First come named moves, each a turn or a mirror, each shown by rows before and after it. For each pair of rows after them, which moves, in which order, take the first row to the second? The first pair is done for you.
move j_892:
[ 2.45  0.01  0.79 -1.23  1.13 -0.77  2.34 -1.13 -1.00 -1.07  0.29 -1.24
 -1.94  0.38  2.51  0.05 -0.76  0.83  0.81 -0.17 -0.67 -0.38]  ->  [ 2.33 -0.56  1.25 -0.97  1.93 -1.51  1.51 -0.85 -0.65 -0.52  0.12 -1.17
 -1.52 -0.40  2.15 -1.36 -1.26  0.45  0.67 -0.13 -1.86 -0.24]
[ 1.96 -2.48  0.79 -0.72  1.40  1.75 -0.17 -0.64 -0.07  0.73 -1.03  1.03
 -0.38  0.17 -1.96 -0.85  0.46  0.82  0.85  1.21  1.12 -0.41]  ->  [ 2.04 -2.10  0.56 -0.75  1.12  2.03  0.14 -1.00 -0.32  0.48 -0.95  1.08
 -0.63  0.43 -1.87 -0.19  0.72  0.95  0.87  1.44  1.58 -0.48]
[ 1.15 -0.56  0.61  1.19 -0.09  2.04  1.97  0.20 -0.66  1.43  0.98  0.50
  1.63  1.96  2.04 -0.47 -1.44 -0.35 -0.47 -1.40  0.65  0.39]  ->  [ 1.12 -0.78  0.93  1.31  0.26  1.71  1.42  0.30 -0.55  1.65  0.76  0.61
  1.97  1.56  1.93 -1.17 -1.75 -0.56 -0.42 -1.43  0.00  0.37]
[-2.09  3.16 -2.34  0.52 -1.56 -2.38  0.17  0.14 -0.72 -0.99  0.76 -1.10
  0.98  0.74 -1.34  0.59  0.72 -1.25  0.34 -1.09 -0.71  0.46]  ->  [-2.33  2.65 -2.01  0.66 -0.98 -2.84 -0.61  0.37 -0.41 -0.52  0.51 -1.03
  1.23  0.16 -1.56 -0.52  0.20 -1.47  0.27 -1.18 -1.69  0.67]
move j_106:
[-0.53 -2.42 -0.20  0.11  0.43 -1.09  0.01  0.73 -0.34 -2.11 -1.68 -0.45
 -1.86 -2.14 -4.25  1.44 -0.79  1.95  1.52  2.78  1.12  0.62]  ->  [ 2.47 -1.89  0.44  2.05  0.20  1.23 -0.66  0.66 -0.57  0.58 -3.99  0.14
  0.81  0.20 -1.82  0.91  0.38  1.63  3.39 -1.16  2.56  0.16]
[-0.88  1.29 -0.19  0.30  0.65 -1.25 -0.92  0.30 -1.36  1.24  0.60  0.39
  1.70  1.88  0.03  0.87  1.72 -0.93 -0.59 -0.15  0.69 -0.64]  ->  [-1.38  1.59 -0.05 -0.05  0.45 -1.61 -0.35  0.39 -1.25  0.66  1.41 -0.08
  1.44  1.69  0.32  1.33  1.17 -0.83 -0.97  0.52  0.28 -0.37]
[-1.09  1.50  0.32  0.64 -1.67  0.83 -0.75 -1.03 -1.26 -0.32 -0.52 -0.51
  3.26  0.41  2.40  1.24 -1.09 -1.16  1.38 -2.49 -0.11 -0.38]  ->  [-3.33  1.07 -0.32 -0.97 -1.47 -1.10 -0.56 -1.03 -1.16 -2.56  1.18 -0.79
  0.96 -1.69  0.05  1.59 -1.92 -0.85 -0.19  0.74 -1.04 -0.15]
move j_604:
[-0.09  1.29 -1.02  0.35 -2.59  0.47  0.30 -0.86 -0.40 -1.34  0.77  0.79
  0.13  0.53  0.11  0.66  1.11  0.55 -0.32 -0.24  0.63 -0.16]  ->  [-0.63  1.69 -1.27  0.53 -2.46 -0.27  0.02 -0.73 -0.34 -1.27  0.70  0.65
  0.18  0.37 -0.14  0.44  1.05  0.38 -0.53 -0.32  0.05 -0.15]
[-2.53  0.18 -0.36 -0.13  0.31 -2.11 -0.51  1.46 -0.43 -1.54 -0.06 -0.46
 -0.59 -1.97 -1.50  0.30 -0.39 -0.78 -1.67 -0.30  0.65  0.68]  ->  [-1.90  0.11  0.25  0.68  0.66 -2.02 -1.19  1.84 -0.20 -0.21 -0.98 -0.39
  0.78 -1.64 -0.96 -1.10 -0.65 -1.17 -1.04 -1.73 -0.28  0.75]
[ 0.30  1.59  1.38  1.34 -0.73  0.12  0.75  0.19  0.30  1.05 -0.23 -1.16
  2.25  1.15  3.03  0.08 -0.76 -1.04  0.42 -1.72 -1.59  1.09]  ->  [ 1.28  0.79  1.64  0.66 -0.82  1.71  1.31 -0.33  0.28  0.89  0.07 -1.01
  1.79  1.66  3.27  1.09 -0.30 -0.26  0.85 -1.09 -0.02  0.84]
move j_306:
[-1.40  1.26 -2.07 -0.89  0.13 -1.97  0.58 -0.49 -1.10 -1.35  1.23 -1.06
 -1.47 -1.26 -2.02  2.18 -0.02  0.65 -0.16  1.28 -0.93 -1.11]  ->  [ 0.05  1.83 -2.24 -0.48 -0.76 -0.20  1.32 -0.87 -1.59 -0.88  0.62 -0.72
 -0.87  0.49 -0.58  3.49  1.17  0.96  0.63 -0.14  0.97 -1.36]
[-0.37  3.70 -2.48 -0.87 -2.79 -1.03  1.20  0.79  0.37 -0.11  2.78 -0.71
  1.09  1.94  1.54  2.33  1.07 -0.44  1.81 -0.06  1.31  1.73]  ->  [ 1.00  2.98 -2.49  0.38 -1.72 -0.77 -1.13  0.96  0.29  2.12  0.14  0.84
  2.40  2.13  0.43  0.07  2.25 -0.94  2.63 -2.46  1.70  0.87]
[-0.35  0.61 -1.21  0.39 -2.48  0.34  2.43  2.18 -0.61 -0.38  0.14 -1.48
  1.12 -0.35  0.45 -0.93 -2.21  0.68  0.86  0.49 -0.95 -0.36]  ->  [ 0.39  0.75 -1.33  1.01 -2.38  0.96  2.24  2.14 -0.84  0.11 -0.62 -1.01
  1.67  0.27  0.91 -0.96 -1.46  0.44  1.34 -0.60 -0.24 -0.52]
[ 2.47 -0.46  0.78 -0.38  1.87  0.99 -0.52 -0.98 -1.26 -1.37  2.14  1.31
 -0.72  0.28 -2.46  0.98 -0.92  0.64 -0.42  2.27  1.66 -1.41]  ->  [ 2.82 -0.43  0.70 -0.12  1.82  1.59 -0.67 -0.96 -1.43 -1.09  1.80  1.47
 -0.44  0.65 -2.40  1.04 -0.56  0.66 -0.34  1.68  2.01 -1.71]

Between the rows of a pair lie two moves.
[-0.31 -1.05  0.77  1.04 -0.16 -0.21 -0.51  2.08 -0.08 -0.32 -0.83  0.06
 -0.51 -1.93 -1.00 -1.06  0.72 -1.34 -0.63  0.15 -0.73  0.00]  ->  [-0.47 -0.10  1.41  1.18 -1.07  0.07  0.83  2.05  0.11 -0.50  0.10 -1.09
  0.08 -1.12  1.14  0.00  0.02 -1.34 -0.48 -0.09 -1.12  0.65]
j_106 then j_106
[ 0.27  0.28 -0.51  0.18  0.44 -0.19 -1.38  0.27 -0.52  0.71 -1.05  1.02
  0.48  0.33 -2.07 -0.63  0.80 -0.55  0.40 -0.42 -0.05 -1.36]  ->  [ 0.24  0.91  0.35  0.92  0.12 -0.41 -0.89  0.66 -0.18  1.25 -0.62  0.04
  1.52  0.65 -0.12 -0.71 -0.25 -0.97  0.42 -1.23 -1.32 -0.71]
j_106 then j_306
[ 1.58 -0.55  0.54  0.75 -0.13  1.68 -0.43 -0.98  0.80  1.43 -0.81  0.92
  0.09  0.12 -0.49 -0.98  0.09 -0.78  1.41 -1.04  0.75 -0.11]  ->  [-0.38 -0.63  0.77 -0.43 -0.43  0.11  0.69 -0.88  1.28 -0.39  1.46 -0.32
 -1.35 -1.22 -0.85 -0.37 -1.51 -0.67  0.21  1.64 -1.16  0.62]
j_306 then j_306
[-0.02 -0.52  0.91  0.24  0.50 -0.63  1.19 -0.28 -0.58 -0.34  1.04 -1.49
 -0.73 -0.75  0.94  0.29 -1.06  1.06 -0.79  1.85 -2.25  0.52]  ->  [ 0.08  0.32  0.35  0.38 -0.28 -0.18  1.86 -0.44 -0.97 -0.71  1.16 -1.48
 -0.99  0.16  1.54  1.55 -0.39  1.10 -0.61  1.49 -1.25  0.48]
j_604 then j_892
[-1.07  0.63  0.02  0.06 -0.01 -1.36  0.35  0.47  0.61 -0.46  0.83 -0.19
 -0.36 -0.76 -0.04  0.13 -0.72 -0.40 -0.97  1.47 -1.14  0.26]  ->  [ 0.59  0.88  0.46  1.30 -0.07 -0.02  0.11  0.40  0.62  1.15 -0.73  0.27
  1.26  0.69  1.38 -0.36  0.08 -0.60  0.21 -1.12 -0.37 -0.06]
j_106 then j_106
[-0.27  1.08 -1.00 -0.74 -0.99  0.69  1.24 -0.43 -1.20 -1.08  0.74  0.06
 -1.37  0.46 -0.84  2.19  1.70  0.60 -0.05  0.43  2.54 -0.53]  ->  [-2.06  2.60 -1.59  0.81 -0.65 -2.47 -0.33  0.46 -0.97 -0.87 -0.15 -0.13
 -0.28 -0.39 -1.17  0.07  0.90 -1.02 -0.47 -0.99 -0.15 -0.03]
j_604 then j_604
